128 stands for zero in the data rows.
How far apart are the two rows of each pair, measured in a hidden way? 0 means very close, and 30 very far. Two or three weighted sums of its numbers give each row a place; it is the straight-line distance between the places.
[133 128  92 123 139 193 106 119  97 122 126 108 122 110]
[127 123  99 151 108 134 143 123 137 129 138 111 121 125]: 5
[129 127  96 142 145 118 138  92 128 109 164 165 128 147]
[143 142 126 113 124 150 123 105 115 198 116 149 156 121]: 18
[108 126 128 126 152 168 111 114 134 126 143 124 159 100]
[142 133 102 132 151 130 138 112 136 106 172 119 100 101]: 9
[104 121 131 119 130  98 143 141 104 111 131 180 175 184]
[135 112  97 131 111 172 104 126 131 158 104 124 121 127]: 11
[149 101 136 112 149 123 112 110 152  97  92 154 127 118]
[123 178 132 138 134 160 131 101 104 130 103  99 101 122]: 10
[148 117 166  93 129 111 132 134 136 137 143 160 117 135]
[109 129 120 132 134 146 106 143 146 135 109 112 106 125]: 20
[124  99 141 120 139 109 106  93 177 105 133 155 105 135]
[144 175 103 141 122 125 141 159 132 123 115  95 117 138]: 14
[170 109 146 116 105 110 139 107 174 129 120 118 184 126]
[143 120 111 117 105 127 103 167 140 157  94 157 106 112]: 19
[110 167 138 125 111 101 131 158 103 149 104 132 116 116]
[142 157 126 125 125 128 156 136 100 138 139  95 138 132]: 11
[119 127 191 107 138 119 118 121 134 103 120 148 140 142]
[108 179 119 147 146 115 111 140 133 139 139 113 104  87]: 17
[164 121 122 164 132 109 158 121 160 111 133  94 133 154]
[156  98 146 113 142 122 122 165 178 155 128 126 101 131]: 3
[134 110  89  90 120 116 120 178 151 159 136 188 131  98]
[127 166  89 156 117 123 171 188 110 140 113 149  92 112]: 10
[153 176 126 168 108 124 189 134 131  90 160 103 131 106]
[126 120 170 103 126 115 104 107 158 112 135 117 170 172]: 8
[131 176 136 142 156  98 100 135 128 116 177 109 103  93]
[166 115 113 125 133 116 117 103 175 112 127 118 175 121]: 16
[104 120  94 144 123 114  95  99 114 116 162 126 113 124]
[160 100 108 105 153 134 115 112 178 134  93 125 190 144]: 23
[117 161  92 121 150 145 100  93 120 101 144 114 106 131]
[155 101 137 105 144 104 133  92 141 124 142 148 171 177]: 19
[ 93 149 125 121 122 157  99 116  91 100 103 122 103 132]
[ 96 127  96 145 146 125 155 105 100 112 149 105 122 133]: 8
[135 132 116 152 156 113 157  91 115 103 136 161 102 166]
[146 132 135 143 142 123 117 116  94 143 112 192 146 158]: 14
[148 113 133  98 140 150 105 144 134 156 142 112 157  93]
[102 123  96 118 130 156 103 113 121 108 131 101 126  90]: 17
[141 120  98 129 141 114 140  95 107  92 164 143 139 141]
[131 101 129  92 127 153 108 141 138 172 105 122 153 138]: 4
[123 113 127 112 144 103 103 135 140 109 140 129 126 111]
[149 128 133 144 154 159 143 103 137 139 131 114 140 138]: 13
[128 115 156 101 161 119 113 113 129 130 141 143 138 148]
[106 141 106 149 108 185 108 136 105 105 104 101 114 100]: 9
[140  97 119  93 130  96 149 137  95  91 156 142 111 163]
[146 112 127 118 141 138 128 167 156 152  94 124 135 119]: 9
[129  98 161  91 151 106 100 127 178 102 109 134 108 141]
[ 96 187 128 159 102 103 145 177  98 160 141 132 102 117]: 21
[162 158 123 178 123 112 187 116 128 150 113 116 118 130]
[154 107 192 111 110 105 114  93 145 112 137  99 171 141]: 14
[ 97 109 111 105 127 111  96 134 131 121 111 140 101 127]
[141 151  93 153 115 166 156 132 119 105 142 113 112 100]: 19
[119  93 130 103 149 114 128 108 122 123 100 151 118 146]
[104 125 123 130 132 196 111 138 117 140 122 100 148 134]: 23
[135 118 140 126 121 125 135 140 114 118 137 121 107 120]
[146 105  91 157 111 132 123 172 159 160 142  95 109 121]: 14
[146 127 163 113 117 106 100 154 157 108 130 129 115 137]
[139 125 130 102 120 109 116 172 144 132 141 133 115 106]: 6
[139 162 122 118 107 168 171 130  97 109 114 102 152 103]
[110 120 155 116 152  95 116 104 145 126 130 136 130 176]: 22
[106 157 121 104 105 192 107 121 115 127 123  96 136  96]
[102 129 118 122 128 115 154 141  93 138 145 116 117 102]: 8
[124 110 114  95 114 109 121 102 135 158 116 184 157 178]
[116  98 136 124 133 170  99 133 109 141 135 105 113 100]: 15
[138 116 160  93 123  98 113 106 116  98 157 123 129 150]
[139 150 108 111 111 139 148 106  99 127 141 113 122 110]: 6
[118 107 154  94 139 100 107 136 174  99 133 162 147 171]
[113 159 111 149 133 159 105 150 113 119 125 118 105 125]: 11
[133 119 138 104 160 114 148 101 149  89 110 148 159 162]
[115 133 121 105 146 187 115 103  93 121 100 116 131 138]: 13
[125 111 113 140 132 113 144 114 116 113 169 122 103 118]
[142 106  91 127 144 135 142  94 143 155 120 159 166 187]: 12
[124 131 110 100 116 172 122 105 118 160 100 116 140 100]
[127  97 108 103 124 119 106 100 113  91 124 115  95 145]: 17
[162  99 114 127 109 139 151 129 166 141 130 100 152 122]
[136  96 139  96 127 122 108 114 156 142  92 138 119 125]: 19
[103 126 120 126 142 107 118 157 138 178 126 148  92 100]
[146 150 114 129  98 160 170 112 136 106 118  95 139  86]: 22
[135 112 168 104 138 126 112 122 166 101 111 159 157 171]
[102 132 132 115 101 173  99 142 116  99 135 109 100  99]: 14
[103 113 102 142 130 132 162  91  89  90 178 114 126 132]
[104 126 116 116 119 121 140 102 112 141 117 162 145 158]: 12
[134  97 134  95 153 148  95 120 147 159 124 107 149 116]
[115 128 130 122 134 112 122 115 101 131 157 126 110 134]: 9
[158 121 124 155 145 110 160 167 129 149 118 117 135 137]
[152 124 144 116 106 115 105 133 162 147 109 135 137 109]: 9
[140 113 110  94 143 123 104 172 148 161 134 144 103 138]
[145 161 121 132 144 149 149 116 119 130  95  95 140 106]: 20
[104 100 135 116 112 100 129  99 142 113 131 135 137 139]
[ 95 133  95 123 136 186 114 107 108 115  98  95 131 101]: 7
[100 129 133 120 112 121 151  98 123 130 140 113 109 100]
[121 124 109  97 159 122 140  96 112 164 128 185 163 162]: 10
[102 110 127 118 115 179 113 103  91 129 112 108 129  88]
[126  94 159  92 152 110 100 118 128 131 164 118 125 148]: 11
[124 133 103 131 132 127 136 158 115 152 129 123 117 120]
[162 100 178 131 137 103 123  98 165 112 107 154 136 160]: 17
[106 162 138 112 118  97 118 122 138 153 122 115  97 131]
[149 153 107 177 100 105 157 124 107 165  98 121 107 150]: 10
[161  97 160 128 148 123 109 110 141 141 144 105 129  99]
[112 121 109 132 120 118 113 147 158 170 137 166 127 132]: 11
[114 164 129 142 145 111 149 185 138 166 134 151 114 110]
[115 149 101 144 122 125 163 102 113 134 121  96 149 119]: 12
[162 115 181 108 112  96 121  94 148 135 109 127 185 165]
[116 168 134 134 126 106 120 125 124 145 140 121  98 100]: 21
[156  95 150 116  98 115 144 132 141 146  99 126 182 134]
[133 100 136 131 142 129 111 129 142 123 134 160 119  99]: 17
[ 99 179 116 170 111 130 173 129 131 144 117  99 116 121]
[131 108 185 111 146 128 112  90 153 120  97 115 181 120]: 19
[120 169 137 142 153 111 114 146 118 137 135 115 131 133]
[168 129 106 129 110 137 134  90 155 108 141 123 204 137]: 22
[124 145 106 121 151 115  99 129  93 112 149 102 101 121]
[143 113 118 122 129  97 119 129 161 146 126 150 192 172]: 17
[113 135 115 144 119 170 122 102  98 131 102  99 129 109]
[100 116 107 176 146 127 178 109 103 100 171 104 130 109]: 12
[110 105 106 164 146 111 164  96 131 138 141 162 122 142]
[107 142 119 146 136 142 107 104 124 159 139 183 129 164]: 10
[135 134 138  94 116 139  94 142 127 148  92 115 163 107]
[102 124  93 152 143 154 111 131 132 116 144 111 114 121]: 22
[112 130 126 187  97 137 174 134 119 111 151 120 116 108]
[131  99 134 161 133 135 157 135 139 122 177 146 116 116]: 2
[146 105  93 138 165 134 122 121 132 148 127 176 146 139]
[149 124 137 122 155 142 125 147 110 169 122 114 142 138]: 10
[117 148 126 123 111 157  95 106 138  93 153 122 105 138]
[113 103 110 118 156 124 163 112 107 134 132 124 112 167]: 13
[123 110  96 125 148 135  94 142 120 145 141 162 171 120]
[140 168  97 152 138 171 103 162 116  91  96  98 112 130]: 12
[ 98 137 121 164 135 159 150  90 132  99 150 121 114 128]
[128 100 111 195 115 128 176  93 136 131 160 107 119 133]: 7
[ 96 132  96 179 123 136 146 138 137 101 174 146 117 125]
[119 125 102 150 135 142  99 125  96 139 128 166 106 159]: 14
[126 110 128 118 108 142 123 114 136 164 115 137 127 117]
[157 133 105 111 149 156 109 141 130 117 119 103 152  99]: 13
[106 128 126 154 122 141 114 119 131 123 149  99 100 129]
[106 121 147 120 136 110 128  97 129 126 119 165 162 154]: 21
[129 124  96 115 123 152 118 142 147 177 136 102 118 102]
[133 128 165 120 119 108 124 107 168  96 140 142  98 157]: 7
[108 137 113 117 112 153 140 138 104 124 116  95 109 126]
[136  99 162 131 139 119 144  98 131  95 128 142 143 164]: 10
[159 104  92 147 131 130 129 130 148 172 104 119 101 133]
[122 112 166 124 127 111 112 132 175 116 109 143 106 152]: 3
[123 174 111 130  96  96 126 135 108 149 121 124 111  97]
[123 163 147 179 130 126 180 151 104 132 108 113 140 133]: 8
[138  98 175 119 148 111 105 107 130 141 103 116 143 131]
[ 92 139  92  98 159 124 105 157 121 129 140 121 115 103]: 25
[113 123  96 146 115 116 159 114 152 154 123  96 143 126]
[131 132 156  94 107 112 113 112 137 107 101 138 136 143]: 11
[116 145 107 150 126  96 108 126 124 114 145 113 130 133]
[155 148 105 165 100  99 178 140 139 168 108  99 122 107]: 11
[145  94 158  94 110 114  93 124 139 116 123 123 122 128]
[142 109  90 109 105 116 114 141 141 134 115 168 123 126]: 9
[118 164 137 171 103 118 148 141 131 148 145 134 102 112]
[146 163 113 175 106  99 171 130 102 135 127 119 128 133]: 8
[129  99 170 131 125 114 115 111 141 107 118 115 153 150]
[129 177 111 141 122 128  98 118 123  99 170 111 127 123]: 12
[135 114 163 107 141 123 131 107 178 149  94 100 183 151]
[112 130 141 121 150  97 121 106 110 121 155 119 130 122]: 11
[117 144 140 135 142 163 152 132 119 111 101 110 144  96]
[109 108 157 100 108 124 108  92 147 129 114 136 120 145]: 9
[ 93 180 132 130 123 157 115 109 124 105 158 108  92 104]
[118 129 135 121 109 108 114 131 148  98  93 158 160 174]: 10
[122 133 111 126 125 190 122 124 100 128 142 117 100  89]
[125 127 108 165 147 120 144 111 138  90 144 103 113  92]: 16
[141  97 109 115 154 126 154 127 105 133 148 151 117 149]
[116 109 135 103 123 159 106 139 106 154 127 162 158 157]: 13
[134 140 117  97 132 166 100 122  98  96 125  98 124 123]
[132 124 116 141 133 123 121 104  90 135 136  98 109  95]: 8
[129 109 115 103 120 104 165 141  89 107 136 174 158 166]
[113 125  95 116 152 169 112 127 114 175  98 123 136  86]: 20
[147  95 145 123 143 121 106 149 127  94 118 144 103 149]
[111 145 111 140 103 161 139 128 127 131 106 106  99 121]: 3
[127 113 157 110 162  97 147 131 145 103 132 134 150 158]
[133 145 131 104 159 179 124 126 137 153 138 117 133 116]: 7
[120  95 146 109 117  96 122  99 117  95  92 139 101 173]
[116 137  96 140 113 178 115 123  97 138  98 123 113 119]: 9
[132 123 128 126 126 111 134 100 131 127 126 134 122 171]
[114 111 100 120 109 144 121 139 148 185 138 104 176 132]: 14
[116 119 146  93 127 110 125 121 143 142 146 155 116 120]
[121 158 128 133 129 158 130 112  97 131 119 122 116 128]: 6
[140  95 133 122 133 128 119 138  98 119 150 141 119 169]
[140 146 131 126 139 143 117 126 109 169 115 112 124 126]: 15
[149 132 184 128 133 116 102 138 140  92 142 153 116 130]
[127 163 133 147 137  95 125 156 130 138 117 124  94 122]: 18
[152 161 154 184 101  95 168 124 126 117 139 100 113 142]
[127 105 169 124 117 111 119 161 153 131  97 112 105 150]: 11
[139  99 121 113 115 108 122 189 162 152 133 145 101 127]
[140 122 134 126 106 121 107 193 159 167 118 190 125  99]: 11
[112 115  90 128 108 129 140 170 163 164 127 166 123 121]
[143 184  90 162 119  95 193 145 122 114 111 134  96 138]: 11
[167 150 164 147  94 123 197 127 122 113 126 112 119 105]
[117  94 141 103 135 104 141 100 141 120  99 162 164 146]: 21
[121 134  98 140 111 167 123 151  97 120 133 115 111 106]
[101  93  93 140 128 133 161 120 112 112 170 107 102 118]: 8
[108  98 109 142 161 129 146 139 106 135 142 174 146 186]
[146 107 120 127 150 173 120 116 108 144 116 102 125 134]: 9
[127 141 123 108 133 109 119 133 112 138 165 117  93 130]
[141  97 130  92 131 122 122  98 121 120 109 157 193 146]: 24
[112 139 124 102 101 173 105  97 102 100  92 105 113  94]
[123 145 133 143 128 127 131 116 112  86 172  99 110 128]: 19
[146 103  99 123 145 109 140 102 103 105 122 161 157 147]
[134 112 118 109 145 159 115 149 110 187 127 117 126 106]: 12
[113 129 157  96 143 102 121 124  97 115 129 120 104 131]
[118 115 121 141 128 152 151 129 115 134 112 118 121  94]: 4
[133 111 160 113 136 125 111  95 140 126 103 163 123 123]
[122 195 141 140 105 115 134 167 135 136 121 118 103  92]: 18
[139  94 166  94 125  98 136 141 147 125  99 115 210 118]
[ 96 146 117 135 144 118  97 119  89  92 164 119 104 131]: 29
[122 103 115 112 149 121 140 141 167 153 114 104 166  86]
[146 119 150  95 125 110 110 133 140 120 109 152 106 112]: 13
[110 182 120 172 132 129 128 139 123 125 137 104 101 130]
[127 139 146 137 112 121 177 108 102 135 113 122 158 131]: 24
[122 102 167 106 109 107 121 137 145  98 120 132 170 136]
[ 94 156 128 127 147 113 124 117 110 100 148 124 117 110]: 16
[171  95 142 139 113 132 136 132 149 157 143 109 164  90]
[113 120 166 128 138 115  99 118 161 109 105 149 118 107]: 26
[107 160 116 159 120 127 129 180 106 140 124 111 128 106]
[135 135 140 134 130 110 181 129 128 110 143 122 128 117]: 12
[147 124 146 123 122 106 125 105 176 113 112 141 170 133]
[ 97 170  94 117 137  98 123 138 129 116 166 123 108 131]: 22
[134 108 162 143 124 107 163 146 143 125 100 115 129 111]
[140 126 156  99 131 101  97 123 156 137 113 133 131 150]: 2
[103 101 118 125 140 102 116 185 151 180 144 163 103 138]
[118 184 134 167 109 118 172 147 141 160 111 144 128 129]: 18
[146 172 105 169 101 119 178 122 115 100 111 113 109  87]
[134 125 179  95 142 101 100  91 136  93 111 109 195 143]: 9
[ 95 147 106 107 135  97 101  99 135 101 172 104  93 118]
[130 103  97  99 102 116 136  93 166 134 130 108 169 145]: 18
[130 118  89 101 146 121 102 119 100 117 141 120 130 131]
[129 111  96 101 104 122 137 124 142 147 143 125 169 122]: 14
[104 159 107 108 125 114 107 119  90 126 176 114 122 104]
[171 101 112  98 103 104 132 118 158 120 119 140 173 175]: 11
[108 156  91 123 120 168 123 149 121 125 105  97  94 127]
[141 135  94 181 130 153 165  99 126 100 143 118 109 142]: 10
[101 106 138 154 146 130 182 136 111  94 156 142 114 165]
[128 120 121 114 122 114 114 123 113 177 101 189 145 153]: 19
[149 127 136 113 107 153 111 153 131 163  95 122 138 122]
[103 129 111 133 153 127 117 128 113  89 183 115 105 124]: 20
[157  95 113 106 116 113 120 111 140 132 121 172 185 142]
[137 146 123 113 141 180 102 124 137 114  98 103 106 118]: 19
[124 120 139 157 101 119 145 106 122 114 148  95 124 129]
[118 106 108 137 153  98 146 122 102 136 128 172 128 144]: 16
[119 117 111 113 152 162 101 137 121 185 122 114 137 105]
[ 95 158 119 137 139 128 123 105 122 117 153 123 125 108]: 3
[152 120 139 125 127 119 119 110 146 129 137 141 164 178]
[141 163 100 134 119 181 113 125 130 111 131 105 107 116]: 9
[ 99 135 128 129 107 136 147 139 119 134 124  94 100 104]
[121 128 128 127 132 117 163  99 108 131 178 138 123 155]: 10
[116 113 110 123 148 149 111 133 158 168 139 135 174 135]
[112 139 120 139 100 168 102 140 122 100 132  95  99  88]: 11
[106  97 140 132 120 107 167 129 126 138 149 141 128 133]
[121  93 107 126 154 160 107  99 124 180 131 151 164 107]: 11
[118 162 105 136 146 146 107 112 111 102 132 125  95 111]
[134 108 145 133 116 120 167 101 124 125 165 145 122 162]: 22
[117 129 135 118 138 160 117 127 155 144 143 100 135 103]
[128 121 154 120 121 111 111 105 157 108 144 134 114 150]: 6
[101 181 126 146 121 168 153  99 114 127 119 100  91 109]
[125 107 162  93 157 123 124 121 148 103 112 138 158 180]: 9
[135 141 137  95 105 169 104 137  99 119 130 109 140 109]
[134 129 123 160 130 129 156 106  91 114 185 104 105  93]: 9
[144 129 121 108 162 111 131 121 105 138 127 160 152 186]
[161 120  98 113 128 168 123 109 119 162 131 102 152 126]: 8
[124 142 131 138 129 113 118 135 117 122 155 105  94 127]
[133 102 116 131 131 112 118 139 159 104 105 168 182 186]: 13
[138 133 119 130 127 188 101 120 122 116 109  96 131  94]
[ 94 114 139 166 124 155 151  98  90  95 140 102 126  86]: 5
[141  98  90 117 134 124 172  90 104 136 132 168 145 156]
[116 107  99 113 120 165 117 102 133 157  97 146 168 113]: 3
